In the rows, 128 means zero.
One hidden turn or mirror swaps the rows below in pairs. Which row is each named row swapped with?
gofa: [111 147 146 147  84 100 134 129 148 139 125 151 156 141 152 116 149]
Dafek: [106 120 147 106 121 164 136 153 141 128 134 141 103 165 121  89 110]
Fomo: [125 144 167 134 141  99 124 110 108  88 116 144 120 108 107 114 115]
butet: [104 128 129 151 143 145 126 121 175 149 138 117 112 160 147 107 141]
Naf: [104 134 134 139 145 134 122 121 177 142 153 106 116 158 138 100 143]
lotig: [102 113 152 127 110 134 159 141 126 143 111 132  75 143 138 133 152]
Pof: [104 134 147 100 130 159 134 147 145 129 145 139 106 169 128  78 120]
kad: [113 134 147 135 102 103 132 126 173 133 122 159 165 127 150 114 144]
far: [ 99 120 139 140 143 139 113 115 181 140 141 102 113 149 141 107 143]
ler: [102  99 133 117 145 136 131 108 131 138 150 131  94 117 101 142 120]
Goki: [112 108 143 110 151 138 114 113 123 149 155 124  96 126 103 148 134]
gorar: [106 119 162 114 115 131 149 135 119 145 118 125  72 133 142 145 157]
zamo: [143 148 178 114 140 114 132 114 111  96 107 143 120 112 104 105 109]
digi: [132 143 141 142  99  94 134 142 155 149 131 156 143 121 161 101 144]
sekim: [137 134 139 140  90 108 139 150 156 144 114 146 131 137 158  85 146]
kod: [103 143 132 124 104  99 126 137 153 146 114 146 164 129 145  90 152]
Rulod: [124 113 137 112 150 143 134 111 120 137 143 128  92 131  97 149 129]
Gov: [149 138 167 110 127 123 143 126  96 109 104 147 102 118 101 101 121]
lige: [129 118 140 121 152 139 127 111 127 141 149 123  95 116  95 152 134]
dava: [ 91 116 133 144 152 141 129 117 176 139 142 116 109 141 148  99 134]
zoliv: [114 100 136 119 150 126 131 113 121 140 147 122  93 135  96 150 130]
lom: [142 147 165 124 148 123 151 103  96 118 104 141 124 113  98 110 122]
pilo: [115 120 137 116 144 129 124 106 129 146 144 124  82 125  91 152 132]
ger: [135 151 160 112 151 108 138 112 106 115 108 160 118 107  95 104 126]
Ves: [143 156 172 130 139 116 126 114 109 103 112 132 123 109  90 111 125]
potov: [128 159 168 104 154 126 136 100 109 110 116 148 126 112 103 113 123]
kogi: [139 151 170 109 141 137 150 108 106 116 120 154 115 101 104  93 130]
migo: [116 144 178 113 149 122 126 106 104 108 106 163 136 110 110 120 126]
Fesi: [101 121 132 148 148 133 113 115 171 146 135 111 109 160 141  97 131]
Bavi: [118 134 133 155 104  85 118 134 155 130 138 153 148 123 146 103 134]
dima: [129 141 137 132  88 115 155 126 173 149 130 149 140 112 146  89 147]
Bod: [119 158 175 121 128 129 130 109  92 100 115 152 131 131 103 118 120]
fose: [133 141 130 149  97 109 140 132 161 158 119 149 156 133 141  94 137]
gimek: [106 131 148  99 116 163 117 151 156 126 137 132 113 159 129  91 110]
misiz: [137 145 170 112 133 124 137 110 106 100 100 164 118 124  95 124 126]
refi: [109 123 136 106 122 160 120 153 143 131 145 130 111 162 130  95 114]
togu: [102 121 152 114 104 127 157 126 136 147 117 131  66 134 126 140 149]
ros: [113 135 132 147 148 144 117 120 179 146 147 107 121 147 143 103 143]
sos: [124 141 140 142 104 109 138 140 160 137 117 164 150 143 157  98 158]
Zif: [120 151 131 134 101 102 137 124 175 150 129 150 153 123 155 111 148]
nilup: [133 150 138 153 100  98 122 136 155 148 136 144 153 121 141 100 153]
babi: [115 144 161 101 132 108 132 111 106 113  89 135 128 108  95 114 131]
Netuk: [131 148 132 138 109  87 142 129 172 139 115 151 150 123 141  92 148]
giluv: [ 99 115 150 121 113 136 149 132 129 139 109 114  71 134 137 137 149]

lotig swaps with Dafek
Gov swaps with sekim
nilup swaps with Ves
ler swaps with dava

One hidden turn or mirror swaps the rows below in pairs. Which row is each named row swapped with?
kimaf: [110 135 138  94 137 113  84 136 103 141 128 125 132 133 177 139 140 129
 119]
rodi: [162 132  86 126 158 122 112 132 114 118 111 120 140 146 141  95 146 149
 143]
sevul: [153 117 123 137 151 127 131 101 100 126 118 126 133 136  91 140 156 143
 159]
zepov: [134 143 111 165 142 162 144 134 138 127 147 106 134 141 118 137 127 105
 134]
supe: [138  96 108 139 121 132 147 130  89 138 145 119 178 119 139 109 142 139
 138]
tef: [135 101 107 149 130 137 140 128  87 135 144 120 177 123 144 111 150 137
 131]
Mobu: [132 137 117 178 127 164 142 124 118 126 143 112 113 139 124 128 122 112
 125]
sor: [132 126 113 164 141 161 144 141 124 118 148  92 122 130 120 130 119 110
 109]
timo: [140  83 126 116 112 118 134 132 150 131 142 133 105 137 101 106 137 157
 118]
potep: [132 149 117 163 140 170 147 131 133 121 135 100 136 140 123 131 127 106
 129]
Dov: [111 134 159 125 143 110 161 118 147 138 145 114 115 103 145 149 114 139
  94]
Remu: [102 166 140 107 130 145  99 127 142 128 132 156 123 146 137 114 120 108
 129]
vod: [109 129 113  93 152 133 115 118  94 134 115 161 149 117 152 154 139 144
 123]
bamib: [152 166 127 106 149  94 125 104  97 118 138 147 150 101 130 126 133 129
  94]
sese: [180 120 125 136 140 117  94 112 113 134 123 104  99 138 127 117 128 157
 129]
Dit: [113 114 136  95 167 128 126 108  99 148 121 159 138 120 145 165 131 139
 126]
Senek: [167 129 103 140 158 148 107 130 110 121 133 131 160 110 123  94 146 148
 139]
tupe: [137 143 122 167 135 173 151 128 119 122 143 112 122 133 117 140 131 120
 137]
vogo: [151 148 121 109 144  92 129 100  97 124 144 155 157 104 141 131 133 131
  88]
zarob: [150 157 132 105 151  86 124  98  99 123 140 138 151 102 125 129 124 127
  94]
kug: [102 156 133 111 124 140  95 121 144 135 117 161 135 138 132 110 121 101
 128]
Mopov: [120 123 146  92 141  87 138 128 106 143 139 114 177 113 144 132 128 150
 103]
tadep: [119 140 163 124 130 110 146 107 148 150 150 119 120 121 158 154 118 116
  96]
gedin: [112 141 164 119 137 119 158 114 131 139 149 126 114 104 139 163 106 135
 109]
toko: [136  88 124 128 107 122 132 123 151 149 130 134 108 129  99 104 135 153
 107]
fet: [111 150 173 133 132 115 150 103 138 130 143 109 123 118 157 137 113 129
 100]
Zef: [129 141  97 170 137 169 146 137 131 129 141 118 124 130 126 131 135 125
 128]
pob: [142  88 126 129 110 126 134 129 156 140 143 124 103 134 106 111 125 160
 118]
Miz: [113 140 161 123 141 110 163 114 148 147 152 121 115 115 146 148 121 138
  97]
Viz: [104 126 143  99 137 124  89 147  91 149 130 116 122 140 164 132 136 132
 132]
lurib: [178 105 123 139 142 111 104 111 118 138 122 109 105 137 149 116 137 157
 135]
niki: [161 128  91 148 166 123 127 143 123 121 136 118 160 118 126  91 145 133
 125]
Vina: [136 107 105 140 127 122 146 123  83 137 148 121 179 122 128 104 145 127
 140]
devum: [173 115 110 135 145 115 107 113 106 142 129  95 107 141 119  99 134 151
 134]
bapag: [135 135 114 172 145 153 144 134 130 138 152 102 114 137 118 122 135 101
 125]
vofum: [141  91 124 124 113 123 132 123 158 134 132 124  95 135  94 118 128 143
 120]
milep: [133 121 139  81 137  91 133 129 107 141 126 120 171 111 141 125 142 167
 126]
sida: [164 143  92 124 168 137 115 133 100 122 117 133 162 120 130 104 142 147
 132]
zizuk: [106 153 139 110 132 150 100 128 142 119 117 158 123 151 140 107 128 114
 124]
rofu: [130 140 146  82 136  95 137 121 128 146 137 118 179 123 156 123 139 139
 102]
pev: [ 97 149 139 109 132 150 108 119 145 133 122 160 117 144 146 114 127 108
 132]
ziv: [110 153 153 111 125 103 156 108 145 146 145 116 123 111 131 153 107 136
 109]
nak: [103 154 136 107 124 141 113 131 138 119 115 167 124 146 137 114 118 108
 132]
fesu: [137  84 133 118 117 119 130 131 154 134 131 123 104 136 101 104 120 153
 118]
vuzu: [128 130 153  72 134 104 119 125 111 145 141 126 167 102 134 125 139 154
 112]
mupes: [124 123 125  68 141  84 122 133 114 141 120 115 146 135 155 125 134 154
 119]
zogim: [105 140 162 125 121 110 147 111 129 140 148 120 107 116 142 154 105 125
  96]
Mufek: [111 154 134 100 134 145 101 121 141 125 129 165 131 148 140 107 119 109
 134]
Nirez: [165 144  98 152 166 138 122 127 105 116 128 125 166 127 128 101 143 141
 122]
gak: [114 140 135  86 146 116  93 141  88 148 130 111 121 144 150 132 140 115
 128]
Faf: [154 114 112 124 140 109 135  97 100 129 115 122 138 123  89 124 141 160
 154]
dal: [141  91 126 121 107 124 145 129 149 133 125 138 101 136 101 109 122 153
 117]

bamib swaps with supe
mupes swaps with rodi
nak swaps with dal
milep swaps with sida
kimaf swaps with devum
pev swaps with vofum

